Families of rows that turns and mirrors carry onto each other, the same ones carrying the whole set onto itself: the rest of each named row's family, in list order
4 families of 8 rows
Pudiv: [ 1.47 -0.25 -0.48  1.41  0.85  3.38 -1.69 -0.19  0.44 -0.51  0.72 -2.42
 -1.07  0.83]
feri: [ 0.45 -0.75  0.44 -1.19  0.43 -1.98  0.94  3.46 -2.82  3.03  3.61  1.07
  1.17 -0.11]
betef: [-1.19  0.21  3.28  2.08 -0.34 -2.50  1.50 -0.05 -0.58  0.51  3.10  3.34
 -0.04 -3.08]
nof: [ 2.39  1.78  1.18  3.16 -1.69  3.44  0.26 -1.15  1.06 -2.29  0.10  0.58
 -1.95 -0.71]
tov: [ 1.56  0.83 -0.63 -0.01  1.81  3.92  0.55  0.94  0.67 -0.58  3.32 -0.37
 -1.68  0.32]
tiz: [-0.23 -0.58  4.17  0.31 -0.19 -1.92  0.47  0.42  0.25  0.72  2.84  2.92
  0.35 -4.05]
zun: [ 0.66  0.39  0.49  1.91  0.14  2.58 -1.61 -2.09  1.40 -1.42  0.89 -1.46
 -1.87  0.54]
Mep: [ 3.85 -0.85 -2.06  0.19 -2.00  2.85 -1.13  1.62 -2.20  0.17  0.17 -1.19
 -1.36  1.53]
lelun: [ 1.95  0.61 -1.09 -0.51 -0.75  2.94 -1.84 -0.38 -0.61 -0.55  3.89  1.27
 -3.69  0.86]
Bof: [ 1.59 -0.20  2.59  0.76 -4.00 -3.16  0.68  0.35 -2.21  1.71 -1.05  1.64
  0.99 -2.43]
Pil: [ 1.38  0.25  1.39  1.94 -4.20 -3.24  1.26  1.01 -3.31  1.87 -0.70  1.48
  0.99 -0.52]
lumu: [ 2.23  0.13  0.83  3.41 -2.64  2.25 -0.51 -2.09 -0.10 -2.36 -0.66  1.09
 -2.68 -1.44]
Puge: [ 1.16 -0.34  1.82 -0.57 -3.10 -1.39  0.50  3.88 -0.37  1.27  3.82  2.16
  2.41 -2.27]
Kov: [ 0.95  1.15 -1.95  0.11 -2.14  0.78 -0.28 -2.85 -1.34 -0.33  2.14  1.18
 -4.24  0.33]
bodo: [ 2.64 -0.36 -2.79  2.18 -0.64  3.37 -0.06  0.77 -3.28  0.82 -0.01 -1.03
 -2.15 -1.41]
Voli: [-0.05  0.47  1.72 -1.38 -1.98 -2.46 -0.41  1.89 -3.32  2.66  3.05  2.89
  0.10  1.12]
Lufig: [ 1.22 -1.04 -0.02  0.34  1.89  3.63 -0.70  0.41  0.48 -1.16  3.85  0.51
 -2.44 -0.86]
zame: [-0.68  0.89  4.00  0.30 -1.77 -1.92 -0.63  0.62 -1.65  1.07  3.50  4.40
 -0.37 -0.66]
Rudim: [ 0.95  0.30 -1.52  0.50 -0.35  1.63 -1.14 -1.44 -0.16  0.01  0.21 -2.85
 -1.52  1.92]
ralog: [ 1.05 -0.80  3.12  2.40 -0.36  0.58 -0.46  4.18 -3.64  2.27  1.24  2.14
  1.47 -2.46]
Bini: [ 0.60 -0.42  2.50  1.30 -3.08 -1.42  1.20  2.93 -0.04  0.65  2.92  2.34
  2.06 -4.07]
lenen: [-0.14 -0.35 -2.89  0.16 -0.36 -0.08  1.68 -2.62 -1.85  0.34  0.68 -0.76
 -3.00 -0.52]
lega: [ 1.94 -0.09 -0.56  3.90 -0.36  3.85 -0.34 -0.41 -1.57 -0.80  0.34  0.50
 -2.83 -3.07]
Mamo: [ 0.44  0.34 -0.71  2.43 -0.27  1.59 -0.48 -2.50  0.13 -0.68 -0.66 -2.51
 -1.70  0.17]
Guviz: [ 0.78 -0.71  0.55 -0.17 -3.45 -2.32  1.65  3.43 -1.69  2.21  2.22  1.09
  2.63 -2.66]
namo: [ 2.76 -0.34  4.18  2.15 -2.00  0.38 -1.17  4.12 -0.97  0.32  2.31  2.88
  1.43 -0.83]
Zal: [ 3.13 -1.11  3.81 -0.45 -1.91 -0.01 -1.55  3.98 -1.04  1.32  1.63  1.76
  1.87 -1.81]
zunid: [ 3.32  1.21 -2.28  0.56 -1.85  2.62  0.65  0.72 -1.59  0.27 -0.52 -1.70
 -0.89  1.83]
nitu: [-0.10 -0.27  2.21  3.10 -1.69 -1.52  1.07  1.58 -4.30  2.48 -0.57  1.88
  0.99 -2.93]
Gokul: [ 0.75 -1.27  0.87 -2.34 -0.42 -2.70  0.90  2.19 -2.44  3.36  1.99  0.58
  1.37 -1.49]
lok: [ 0.18  0.15  1.49  0.36 -4.41 -3.16  1.69  1.61 -0.64  1.17  2.36  2.17
  1.78 -3.02]
Tum: [ 0.02  1.66 -2.02  1.04 -0.08  0.65  2.63 -2.73 -0.38 -0.31  0.59 -0.66
 -2.50 -0.45]

Which other rows belong to the same family as Lufig? feri, betef, Mep, Pil, lumu, lenen, namo
Which other rows belong to the same family as ralog? lelun, Kov, bodo, Voli, zame, lega, nitu

